Each row of this table is followed by its label. One hidden rule gives the labels. It looks at one to three of the table's principal directions, none of them among the few with the most spread.
[-0.4 -0.6 -2.4 -2.1 -0.7  1.4 -3.3  0.8  0.3 -0.7  0.2 -1.5 -3.   2.9
 -1.7  0.7  0.3 -0.6  1.  -1.6 -1.1 -0.4  1.6 -0.7  1.7 -3.   0.3 -1.4
  2.4  0.6 -0.4 -0.9] R
[-0.7 -0.6  0.3  0.3  1.1 -0.4  2.  -0.5  0.5 -0.3  1.9  0.9  0.  -0.8
  2.9  0.6 -0.4  1.4  0.9  0.7  0.   0.  -1.  -0.8 -1.5  0.4 -0.5  0.5
 -0.1 -0.5  0.4  0.5] P
[ 0.7  0.1  0.1  0.1 -0.3 -0.1  0.7 -0.1 -0.2 -0.5 -0.7  0.3  0.  -1.
 -0.2 -0.2  0.8  1.1  0.3  0.4  0.   0.4 -0.4 -0.1  0.   0.5 -0.4  0.3
  0.2 -0.5 -0.1  0.1] R
[ 1.1  0.   0.4  0.8 -0.5 -0.8  0.3 -0.1 -1.1  0.5 -0.9  0.8  1.9 -1.6
  1.1  0.5 -0.5  0.1  0.2  1.1  0.4  0.2 -1.5  0.5  0.2  2.8  1.  -0.9
 -2.6 -1.5  0.5 -0.2] R
[-0.9 -0.5  2.4  1.7  1.5 -0.9  3.9 -0.3  1.3  0.4  3.1  1.3  1.5 -0.2
  2.  -0.7 -0.4  1.1 -1.4  0.8  0.5 -0.5 -0.7  0.6 -2.4  0.3 -2.4  2.4
  0.6  1.3 -0.2  1.5] N
[-0.6 -0.4 -0.9  0.3 -1.  -1.   0.   0.5 -0.2  0.5 -1.3 -0.4 -1.6  0.6
 -0.6  1.2  0.4 -1.5 -0.3  0.2 -1.7  0.3  0.2 -1.2 -0.3  1.7  2.3 -1.4
 -0.1  0.4  0.  -0.3] P
[-0.8 -0.4 -1.5 -1.2 -1.   0.8 -1.7  0.3 -0.4 -0.1 -0.5 -1.2 -1.8 -0.9
  0.   1.4  0.  -0.3  1.4 -0.9 -0.7  0.9  0.2 -1.9  1.3  0.   2.5 -1.4
 -0.5 -0.9  0.3 -0.6] R
[-1.  -0.7  0.5  2.3 -1.1 -0.2 -1.5 -0.3  0.1 -0.2 -1.4 -1.3  0.3  0.7
 -2.  -1.9  0.7 -2.2 -2.3 -0.4 -0.1 -2.2  1.   1.1  0.4  0.3 -0.3  0.8
  1.1  0.8 -2.   0.4] N
[ 0.1 -0.5  0.7  0.  -0.3 -0.2  1.2  1.4  0.2  1.6  2.   0.7  0.5  2.2
 -0.4  0.4 -0.5 -0.2 -1.2 -0.1 -0.1  0.1  0.2  0.2 -0.1 -0.2 -1.4 -0.3
  0.5  0.9  0.2  0.2] N
[-0.2  0.8  0.4 -0.3  0.6 -0.2  0.7  0.2 -0.4  0.6 -0.8  0.1  0.3 -1.1
 -0.3  0.3  0.1 -0.6 -0.3 -0.3 -0.3  1.   0.  -0.5 -0.6  0.9  1.2  0.
 -1.  -0.2  0.4 -0.1] P
[-0.5  0.2 -0.9  0.  -1.5  0.3 -2.7 -0.5 -1.   0.2 -2.6 -1.5 -0.3 -1.1
 -1.1 -0.5  0.  -2.1 -0.2 -0.4 -0.1 -0.3  0.8 -0.3  1.4  0.8  2.7 -0.8
 -1.2 -0.9 -0.4 -0.8] N
[ 0.  -0.1  0.1 -1.3 -0.6  1.  -1.  -0.5  0.3 -0.6  0.7 -1.  -1.  -0.6
  0.2  0.5  0.1  0.9  1.  -0.8  1.1 -0.1  0.1 -0.3  0.9 -1.3  0.5 -0.1
 -0.2 -0.4  0.  -0.8] N
[-0.6 -0.3 -1.  -0.3  1.   0.  -1.   0.5  0.9 -0.6  0.3 -0.4 -1.2  1.6
 -1.   0.4  0.1 -1.  -0.3 -0.9 -1.4 -0.4  0.8  0.1 -0.5 -1.2  0.  -0.1
  1.6  1.7 -0.4  0.3] N
[ 1.2  0.5 -1.   2.4 -0.9 -1.2 -1.1  0.1 -0.5 -0.3 -4.3 -0.1  0.4  0.7
 -2.9 -1.3  0.9 -1.9 -1.   0.9 -1.3 -0.4  0.3  1.   0.5  1.7  0.1 -0.5
  0.5  0.6 -0.7  0.6] P
[ 0.4  0.9 -0.3 -2.2 -0.3  1.3  0.  -1.2  0.1 -1.2 -0.1 -0.6 -1.5 -2.6
  0.7  0.   0.4  2.4  2.4 -0.2  1.   1.4  0.  -1.1  0.8 -1.7  0.8  0.6
  0.  -1.   0.8 -0.7] R
[-0.5 -1.3  1.5  0.2 -1.1  1.  -1.4 -2.3  0.9 -0.8  3.  -1.1  0.3  0.9
  2.2 -1.6 -1.   1.1  0.   0.3  3.3 -3.3  0.4  1.9  0.7 -2.7 -2.3  1.5
  0.4 -0.3 -1.3 -0.6] P
[ 0.6  0.9  0.6 -0.4  2.  -0.3  3.6  0.7  1.3 -0.2  1.6  1.8  0.1  0.9
  0.  -0.2  0.3  2.   0.2  0.5 -0.9  1.5 -0.4  0.2 -1.6 -1.1 -2.6  1.5
  2.   2.   1.1  1.4] N
[-0.2  0.  -0.3 -0.7  0.8  0.4 -0.4  0.6 -0.8  0.4  0.3  0.5  1.1 -0.7
  0.8  0.3 -0.4 -0.1  0.2 -0.3 -0.3  0.5 -0.4 -0.1  0.1  0.6  0.5 -0.4
 -0.9 -1.   0.4 -0.1] N
[ 0.   0.4 -0.8 -0.8 -0.6  0.9 -1.9 -0.5  0.3 -1.1 -1.  -1.3 -1.3  0.1
 -0.9  0.4  0.2 -0.2  1.2 -0.6  0.3  0.   0.  -0.2  1.4 -1.1  1.2 -0.7
  0.2 -0.1  0.1 -0.7] P
[-0.1 -0.3  0.1 -1.  -1.6  0.7 -1.4  0.   0.2  0.   0.1 -1.5 -1.5  0.2
 -1.2  0.6  0.3 -0.2  0.1 -1.   0.7 -0.2  0.7 -0.4  1.3 -1.   1.1 -0.7
 -0.1  0.1 -0.4 -1. ] N
[-0.1 -0.1  0.6  1.2  0.1 -0.4  0.7  0.   0.   0.3  0.   0.3  1.   0.4
  0.  -0.7  0.  -0.3 -0.9  0.4  0.1 -0.5 -0.2  0.5 -0.4  0.5 -0.9  0.5
  0.2  0.2 -0.3  0.5] R
[-1.4 -1.3  0.6 -0.6  0.9 -0.2  1.9  0.6  1.1  0.8  4.7  0.7 -0.6  2.7
  2.8  1.8 -1.2  0.6  0.   0.   0.  -0.7 -0.4 -0.6 -1.5 -0.9 -1.1 -0.3
  0.6  0.8  0.5 -0.1] R
[ 1.7  1.4  0.3  2.   0.7 -1.4  1.5 -0.3 -1.  -0.2 -3.4  1.6  2.7 -1.6
 -0.4 -1.3  0.5  0.  -0.4  1.9 -0.4  0.8 -1.4  1.2 -0.7  3.1 -0.2  0.4
 -1.3 -0.8  0.5  0.8] N
[-0.5 -0.3  0.8  1.1 -0.8 -0.6 -0.4 -0.4  0.2  0.3 -0.4 -0.9 -0.2  0.5
 -0.4  0.6 -0.1 -1.5 -0.8 -0.1  0.6 -0.9 -0.2  0.1 -0.1  1.   1.2 -0.6
 -1.   0.1 -0.5 -0.5] P
[ 0.6  0.7 -0.6  0.3  0.1 -0.2  0.2 -0.1  0.5 -1.5 -2.3 -0.4 -1.3 -0.9
 -1.8  0.3  1.4  0.4  0.7 -0.1 -1.   1.  -0.5 -0.4  0.1  0.3  0.8 -0.1
  0.8  0.7  0.   0.3] P
[-0.9 -0.3  0.4  1.8  0.  -0.1 -0.6 -1.2 -0.5 -0.5 -1.3 -0.6  0.7 -2.6
  0.7 -1.   0.2 -0.5 -0.1  0.   0.7 -0.7 -0.1 -0.3 -0.2  1.   0.7  0.9
 -1.  -1.3 -0.9  0.4] N
[-1.4  0.1 -1.8 -1.6  0.9  0.8 -1.6  0.   0.3 -0.3  0.5 -0.6 -1.9  1.4
  0.4  0.5 -0.6 -0.9  1.1 -0.8 -1.1  0.1  1.2 -1.   0.  -2.1  0.9 -0.5
  1.2  0.4  0.4 -0.3] P
[ 0.6  0.4 -0.3  0.2 -0.4  0.1 -0.4 -0.1 -0.4 -0.3 -1.3  0.   0.4 -0.8
 -0.3 -0.1  0.   0.1  0.7  0.4  0.   0.5 -0.6  0.1  0.8  0.7  0.6 -0.4
 -0.7 -0.5  0.4  0. ] R
[ 0.5 -0.3  0.1 -1.8 -0.3  0.9 -0.4 -0.3  0.5 -0.9  1.5 -0.4 -1.   0.2
  0.5  0.7  0.2  1.7  1.1 -0.5  0.9 -0.2 -0.3  0.2  0.6 -1.5 -0.4 -0.3
  0.3 -0.1  0.1 -0.9] R
[ 1.3  1.2 -1.2  0.5  0.3 -1.3  1.5  1.2 -0.8  0.4 -3.1  1.4  0.3  0.1
 -1.5  0.5  0.7 -0.6  0.   1.1 -2.4  2.1 -0.7 -0.5 -0.5  2.6  1.  -1.1
 -0.1  0.2  1.1  0.6] R
[-0.4  0.2  0.2  1.2  1.5 -0.2  0.9  0.8 -0.7  0.6  0.   1.3  2.5 -0.3
  0.6 -1.  -0.3 -0.5 -1.   0.2 -0.8  0.2 -0.6  0.4 -0.7  1.2 -1.1  0.7
 -0.1 -0.4  0.1  1.2] N
[-0.9 -1.4 -2.1 -3.3 -1.9  2.  -4.4  0.6 -0.2  0.3  1.6 -2.2 -3.3  2.2
 -0.9  0.8 -0.4 -0.8  0.7 -2.3  0.  -1.   2.7 -1.   2.2 -3.6  1.  -1.5
  1.4  0.  -0.9 -1.8] N
[ 1.5  1.3  1.5  2.9 -0.6 -1.2  1.6 -1.  -0.9 -0.3 -3.9  0.3  2.1 -3.5
 -0.7 -0.3  0.8  0.4  0.1  1.6  1.1  1.  -2.1  0.2  0.   3.7  1.   0.1
 -2.7 -1.7  0.4  0.4] P
[-1.7 -1.3  1.9 -1.   1.2  1.   1.1 -0.6  0.8  0.7  6.2  0.7  1.4  1.6
  4.2 -0.7 -1.8  1.3 -0.5 -0.2  2.3 -2.1  0.1  1.  -1.1 -2.6 -3.   1.8
  0.5 -0.2 -0.3 -0.2] R
[ 0.7  0.9 -0.4  0.7  1.5 -1.   2.2 -0.3 -0.5 -0.2 -1.1  1.9  1.2 -1.4
  1.5 -0.6 -0.1  1.   0.7  1.7 -0.8  1.1 -0.8 -0.1 -1.5  1.5 -0.6  0.7
 -0.3 -0.6  0.9  0.9] P
[ 0.4 -0.1  0.3  1.8  0.  -1.   1.5 -0.2 -0.6  0.2 -0.7  1.1  1.7 -1.
  1.6  0.  -0.3  0.5  0.2  1.6  0.   0.2 -1.6  0.  -0.5  2.5 -0.1 -0.2
 -1.3 -1.2  0.5  0.6] P
[-0.7 -1.1  0.2 -0.3  0.4  0.6  0.1  0.4  0.9  0.5  3.4  0.2  0.   1.6
  1.3  0.  -1.3  0.6  0.1 -0.4  0.5 -0.7  0.4  0.2  0.  -2.  -1.9  0.6
  0.9  0.9  0.   0.5] N
[ 1.2  1.4 -1.1  3.9 -0.7 -2.1 -0.6  0.2 -1.3  0.2 -7.   0.   1.   0.
 -3.5 -0.7  1.  -3.3 -1.2  1.5 -1.8  0.5 -0.4  0.2  0.2  4.1  1.9 -1.3
 -1.  -0.3 -0.1  0.7] P
[ 0.1  0.7 -0.8  0.1 -1.3  0.7 -1.7 -0.8 -0.1 -1.2 -2.9 -1.6 -1.5 -1.
 -2.1 -0.9  1.1 -0.3  0.7 -0.3  0.   0.1  0.7 -0.4  1.4 -0.8  1.   0.2
  0.8 -0.3 -0.5 -0.3] R
[ 0.2 -0.4  1.3  1.7 -0.3 -1.3  1.2  0.3  0.1  1.4  0.6  0.5  1.   0.8
  0.   0.5 -0.6 -1.  -1.5  0.5  0.5 -0.5 -0.2  0.5 -0.9  1.6 -0.3 -0.2
 -1.2  0.5 -0.2  0.2] N
[ 0.2 -0.4 -1.1 -1.5 -1.5  0.7 -1.4  0.8  1.  -0.2  0.2 -1.3 -3.4  3.1
 -3.1  0.3  1.  -0.2 -0.4 -1.3 -0.8 -0.3  2.2 -0.4  1.  -2.9 -0.7 -0.5
  3.1  2.1 -0.8 -0.6] R
[-1.2 -2.  -1.9 -0.9 -0.9  1.5 -4.8  0.  -0.6  0.8  2.4 -0.9  0.   3.
  1.7 -0.5 -2.4 -1.7  0.3 -0.8  0.9 -2.7  1.8  0.6  1.8 -2.7 -0.8 -1.1
  0.2 -0.9 -0.8 -0.8] R
[-1.1 -0.5 -0.3 -4.   1.   1.8 -1.6  0.   0.4 -0.1  4.1 -0.7 -1.2  0.9
  2.3  1.7 -1.3  0.9  1.6 -1.7  1.1 -0.2  0.4 -0.5  0.4 -3.1  0.7 -0.7
 -0.3 -0.4  0.6 -1.6] N
[ 1.3  1.   0.5 -0.4  0.6 -0.5  1.5 -0.3  0.5 -0.9 -0.6  0.6  0.  -0.7
 -0.3  0.3  0.6  1.4  0.6  0.6  0.1  0.9 -1.   0.5 -0.5  0.4 -0.2  0.2
 -0.1  0.5  0.7  0. ] R
[-1.1  0.3  0.9  1.1 -0.7  0.  -0.7 -1.  -0.2 -0.2 -1.2 -1.3  0.3 -0.6
 -0.4 -0.6  0.3 -1.4 -0.8 -0.2  0.9 -1.  -0.1  0.1  0.3  0.7  1.4  0.2
 -0.7 -0.6 -0.7 -0.5] R
[-0.6 -0.9 -1.4 -2.1 -1.   2.1 -4.2 -0.2  0.3 -0.8  1.4 -1.9 -1.8  2.2
 -0.6 -0.3 -0.5 -0.4  0.8 -1.6  0.8 -1.6  1.7  0.5  2.2 -3.8 -0.4 -0.5
  1.6  0.2 -0.8 -1.1] N
[-0.8  0.1  1.  -1.5  2.1  0.3  1.2 -0.5 -0.3 -0.3  2.5  1.   1.8 -2.3
  4.   1.1 -1.   1.4  1.2  0.1  0.8  0.5 -2.  -0.1 -1.1  1.   1.   0.1
 -2.4 -1.6  1.1 -0.5] N
[-0.4 -0.5 -1.1 -2.2  2.   0.8  0.8  0.3  0.9 -0.5  3.3  1.1 -1.1  0.6
  2.2  0.4 -0.7  2.2  1.6 -0.4 -0.7  0.6  0.6 -0.7 -1.  -2.8 -1.9  0.8
  1.8  0.6  0.6  0.5] R
[-1.   0.  -0.4  1.5 -0.6  0.  -0.4 -0.3 -0.5  0.2 -1.8 -0.9 -0.6 -1.2
 -0.4 -0.2  0.3 -1.   0.1 -0.2 -0.2  0.3  0.3 -1.6  0.2  0.7  1.1  0.
 -0.3 -1.1 -0.3  0.3] R
[ 0.2  0.5 -0.3 -0.4 -1.2 -0.6 -1.1  0.5 -1.1  0.3 -3.1 -1.  -0.6 -1.3
 -2.1  1.2  1.2 -1.8 -0.7 -0.6 -1.1  0.8 -0.1 -0.6  0.6  2.7  3.7 -1.8
 -1.7 -0.5 -0.2 -1.2] P
[ 1.4  0.2  0.9  1.6  0.4 -0.9  2.   0.  -0.6  0.4 -0.3  1.8  2.5 -1.6
  1.1 -0.5 -0.3  1.3  0.   1.5  0.6  0.6 -1.5  0.7 -0.6  2.  -1.4  0.6
 -1.4 -0.9  0.5  1. ] R
[ 0.3 -0.3  0.2  0.1 -1.2  0.7 -1.6 -0.8  0.1 -0.2  0.2 -0.9 -0.1  0.6
  0.1 -0.1 -0.7  0.1  0.6  0.1  1.7 -1.   0.1  0.5  1.4 -1.1 -0.3 -0.3
 -0.5 -0.6 -0.1 -0.6] P
[-1.3 -1.6  1.4  1.2 -0.7 -0.4  0.  -0.6  0.9  0.3  2.5 -0.8 -0.1  0.7
  1.6  0.9 -0.8 -0.7 -0.7 -0.1  1.2 -1.9 -0.5  0.2 -0.4  0.4  0.3 -0.2
 -0.8  0.4 -0.8 -0.2] P
[ 1.2  1.1  0.7  1.3 -0.5  0.1 -0.8 -1.1 -1.1 -1.2 -3.7 -0.6  1.4 -3.2
 -1.3 -1.2  1.4  0.4  0.2  0.2  1.2  0.2 -1.1  0.7  0.9  1.7  0.7  0.4
 -1.5 -2.  -0.5 -0.3] R
[ 0.  -0.7  0.4  0.4 -0.7  0.   0.4  0.8  0.4  0.2  0.6 -0.2 -0.4  0.2
 -1.   0.1  0.6  0.3 -0.7 -0.5 -0.3  0.   0.1 -0.2  0.2  0.  -0.7  0.1
  0.8  0.7 -0.6  0.4] N
[-0.5  0.6  0.5  3.  -0.3 -0.7  0.5 -0.4 -0.7  0.2 -2.9 -0.2  1.3 -1.7
 -0.8 -1.3  0.5 -1.3 -0.9  0.6 -0.1  0.1 -0.3 -0.5 -0.1  2.1  0.5  0.7
 -0.7 -1.  -0.4  0.9] R
[-0.5  0.1 -1.1 -2.4  0.   0.9 -1.5  0.9  0.2  0.2  0.8 -0.7 -1.6  1.7
 -1.3  0.5 -0.1 -0.8  0.1 -1.4 -0.9  0.4  1.3 -0.3  0.7 -2.   0.7 -0.7
  1.2  1.2  0.2 -0.7] P
[ 0.6 -0.2  1.1  0.9  0.7  0.   1.5  0.3  0.6  0.4  1.8  1.3  1.6  1.6
 -0.2 -2.1 -0.2  1.  -1.4  0.5  0.5 -0.9  0.5  1.8 -0.7 -1.5 -4.2  2.
  1.9  1.3 -0.5  1.3] P
Here are more rows. What is the label of each one?
[-0.7 -0.4  0.  -0.3 -1.6  0.5 -1.8  0.3 -0.1  0.7 -0.3 -1.6 -1.1  1.1
 -1.7  0.1  0.2 -1.7 -1.  -1.1  0.2 -0.7  1.2 -0.2  1.1 -0.6  1.1 -0.7
  0.2  0.3 -0.8 -0.9] N
[-0.1  0.4  0.1 -0.3  0.4  0.1 -0.4 -0.1  0.5 -0.4 -0.2 -0.4 -0.6  1.4
 -1.4 -0.6  0.5 -0.6 -0.7 -0.5 -0.1 -0.5  0.8  0.7 -0.2 -1.3 -0.6  0.5
  1.3  1.2 -0.4 -0.1] N
[ 0.5  1.2  1.6  2.1  1.1 -1.7  4.6  0.2  0.2  0.5 -0.8  1.9  1.7 -0.5
  0.3 -0.1  0.5  0.7 -0.8  1.8 -0.5  1.4 -1.6 -0.1 -2.   2.5 -1.   1.
 -0.3  0.3  1.   1.3] R
[-0.3 -0.5  0.7 -0.2  2.1 -0.7  3.   0.8  0.5  0.3  2.8  2.1  1.4 -0.2
  2.4  0.5 -0.4  1.4 -0.3  0.5 -0.9  0.5 -1.2  0.1 -2.   0.8 -1.4  0.8
  0.2  0.6  0.6  1. ] N
[-1.3 -1.9 -1.3 -2.2 -1.9  1.6 -3.7  0.6  0.2  0.4  2.3 -2.1 -2.7  2.6
 -0.4  1.  -0.5 -1.   0.1 -2.   0.2 -1.5  1.9 -0.7  1.9 -2.8  0.6 -1.4
  1.2  0.2 -1.  -1.5] R
[-0.6  0.7 -1.8 -2.6 -0.4  2.  -3.  -0.1  0.1 -1.  -0.9 -2.  -2.9  1.3
 -2.   0.   0.6 -0.4  1.3 -1.8 -0.2  0.3  1.8 -1.   1.8 -3.6  0.8 -0.5
  1.9  0.   0.  -1.2] R
[-0.2 -0.7 -0.2 -0.6  0.2  0.5  0.9  0.7  0.8  0.5  2.6  0.4 -1.   1.6
  0.4  0.2 -0.4  1.3  0.3 -0.4 -0.1  0.2  0.8 -0.6 -0.2 -2.2 -2.2  0.6
  1.8  0.8  0.1  0.6] P
[ 0.6  0.4 -0.5  0.3 -0.8 -0.1 -1.5  0.6 -1.1  0.4 -2.6 -0.4  0.7 -0.4
 -2.2 -0.8  0.6 -1.5 -1.1 -0.3 -0.6  0.1  0.6  0.5  0.9  1.1  1.  -0.5
 -0.4 -0.2 -0.5 -0.2] P
[ 0.5  0.5 -1.3 -3.9 -1.3  2.4 -2.3  0.   1.6 -1.3  0.6 -2.2 -4.8  1.6
 -3.8 -0.6  1.3  1.4  1.1 -2.3  0.1  0.5  3.3 -0.5  2.  -6.2 -1.1  0.9
  4.2  2.4 -0.6 -0.8] N
[ 0.2 -0.7 -0.1 -2.3  0.5  1.3 -2.1 -0.6  0.6 -0.9  2.8 -0.6 -0.4  0.3
  1.8  1.2 -1.1  1.1  1.6 -0.9  1.6 -0.9 -0.3  0.8  0.8 -2.2  0.1 -0.7
 -0.8 -0.3  0.2 -1.2] N
[ 0.2 -0.3 -0.1  0.5 -0.9 -0.3 -0.6  0.3 -1.   0.9 -0.6  0.   0.9 -0.8
  0.6  0.9 -0.7 -0.7  0.2  0.4  0.2  0.3 -0.7 -0.4  0.7  2.   1.5 -1.3
 -2.2 -1.3  0.4 -0.4] R
[ 1.6  0.7  0.9  3.4 -1.1 -2.5  2.8  0.9 -0.4  1.4 -3.3  1.1  1.1 -0.1
 -2.5  0.2  0.9 -1.1 -1.8  1.7 -1.   1.2 -0.8  0.  -0.8  4.   0.1 -0.5
 -1.   0.6  0.2  1.1] R
[-1.2 -0.1 -0.7 -2.2  0.8  0.7 -0.5 -0.6 -0.2 -0.1  1.8  0.  -0.6 -0.1
  2.8  0.8 -1.   0.3  1.4 -0.2  0.2  0.   0.1 -0.9 -0.3 -1.   1.1 -0.4
 -0.6 -1.1  0.8 -1. ] R
[ 0.4  0.5 -0.4 -0.4  0.4  0.9 -1.2  0.2 -0.7 -0.2 -0.6  0.   1.2 -0.6
 -0.1 -0.3 -0.3  0.2  0.7 -0.3  0.4  0.4 -0.5  0.3  1.1 -0.2 -0.1 -0.3
 -0.7 -1.1  0.4 -0.1] N
[ 1.1 -0.2  0.6 -0.5  0.8 -0.2  2.   0.6  0.2 -0.3  1.4  1.3  0.5 -0.7
  0.8  0.6  0.5  2.4  0.5  0.2  0.   0.8 -1.1  0.1 -0.7  0.3 -1.6  0.3
  0.1 -0.2  0.4  0.4] R
[-1.   0.5  0.5  2.9  0.4 -1.2  1.  -0.6 -0.9  0.3 -3.1  0.   1.3 -3.9
  0.3 -0.4  0.4 -1.4 -0.6  0.6 -0.6  0.8 -0.8 -1.2 -1.   3.6  2.4  0.5
 -2.1 -1.3 -0.2  1. ] N
[-1.4 -0.5  0.3 -0.5 -0.3  0.5 -1.1  0.6  0.7  1.   2.  -0.9 -0.6  3.9
 -0.8  0.  -0.8 -2.  -1.5 -0.9  0.2 -1.5  1.4  0.6  0.3 -2.  -0.6 -0.2
  1.4  1.5 -0.5 -0.5] R
[-0.3  0.8  2.1  3.6  0.7 -2.   3.3 -0.3 -1.   0.8 -2.   1.4  3.7 -2.8
  1.5 -0.2  0.  -0.9 -1.3  1.9  0.1  0.6 -2.7  0.1 -1.6  5.3  1.2  0.4
 -3.  -1.4  0.5  1. ] R
[ 1.6  0.8  1.3  1.4  0.1 -0.8  2.  -1.4 -0.5 -1.  -1.4  1.1  2.1 -3.
  1.7 -0.1  0.3  2.1  1.1  1.9  1.5  0.5 -2.7  0.7 -0.3  2.7  0.   0.3
 -2.3 -1.9  0.7  0. ] P
[-0.3  0.1 -0.2  0.7 -1.7  0.2 -1.6 -1.5 -0.3 -1.1 -2.4 -1.8 -0.9 -1.7
 -0.1  0.4  0.5 -0.5  1.1  0.3  0.8 -0.4 -0.8 -0.6  1.3  1.1  2.7 -0.9
 -1.3 -1.4 -0.2 -0.9] P
[ 0.6  0.   0.1  0.9 -1.5  0.1  0.  -0.5  0.1 -0.2 -1.2 -0.8 -1.2 -0.5
 -1.   0.   0.6  0.7  0.6  0.2  0.8  0.2  0.2 -0.8  0.8 -0.3 -0.2  0.
  0.3 -0.5 -0.2  0. ] P
[ 0.4  1.   0.8  4.  -0.5 -1.6  1.4 -0.7  0.3 -0.5 -4.4 -0.4  0.3 -1.4
 -2.7 -1.3  1.5 -1.3 -1.3  1.  -0.6  0.2 -0.4  0.  -0.6  2.4  0.3  1.
  0.2  0.7 -0.7  1.4] R
[ 0.9  0.2  0.   0.8  0.8 -0.7  1.7 -0.4 -0.2 -0.7 -0.4  1.4  1.2 -1.6
  2.   0.4 -0.2  1.7  1.4  1.6 -0.1  0.8 -2.1  0.  -0.6  1.8 -0.2 -0.1
 -1.1 -1.1  1.   0.5] P
[ 0.1 -0.2 -0.6 -2.   0.8  0.8 -2.1  0.7 -0.6  0.2  1.4  0.4  1.7  0.7
  1.   0.1 -1.1 -0.5  0.  -0.6 -0.1 -0.5 -0.3  1.5  0.8 -0.3  0.3 -0.8
 -0.9 -0.3  0.3 -0.7] P
[ 1.2  1.5 -1.9  1.5 -0.3 -0.6 -1.1  0.2 -0.8 -1.  -5.7 -0.1 -0.3 -0.5
 -3.5 -1.2  1.6 -1.3  0.   0.6 -2.   1.   0.2  0.1  0.7  1.5  1.  -0.5
  0.9  0.  -0.1  0.6] R
[ 0.7  1.5  1.2  2.8  0.9 -1.5  2.8 -0.5 -0.6  0.4 -2.2  1.9  3.4  0.1
  0.1 -2.5  0.  -0.5 -1.5  2.5 -0.1  0.  -1.   1.7 -1.3  2.3 -1.8  1.6
 -0.2  0.   0.5  1.3] R
[ 0.1 -0.1 -0.7  0.4  0.2 -0.2 -0.7  0.  -0.1 -0.9 -1.2 -0.3 -0.4 -0.7
  0.   1.1  0.3 -0.1  1.  -0.1 -0.5  0.3 -1.  -0.6  0.3  1.   1.2 -1.1
 -0.7 -0.7  0.2 -0.1] P
[-0.8 -0.2  0.4  0.4 -0.8  0.  -0.4 -0.5  0.6 -0.1 -0.6 -1.4 -1.6 -0.6
 -1.3 -0.1  0.6 -0.7 -0.6 -0.9  0.2 -0.3  1.1 -0.7  0.  -0.6  0.9  0.5
  0.5  0.7 -0.9 -0.1] N
[-0.5  0.   1.3  2.   1.  -1.1  1.7  0.2 -0.1  1.   0.1  1.   2.   0.1
  0.  -1.2 -0.1 -1.2 -2.2  0.5 -0.2 -0.6  0.1  0.9 -1.6  1.3 -1.1  1.2
 -0.1  0.7 -0.5  1. ] P
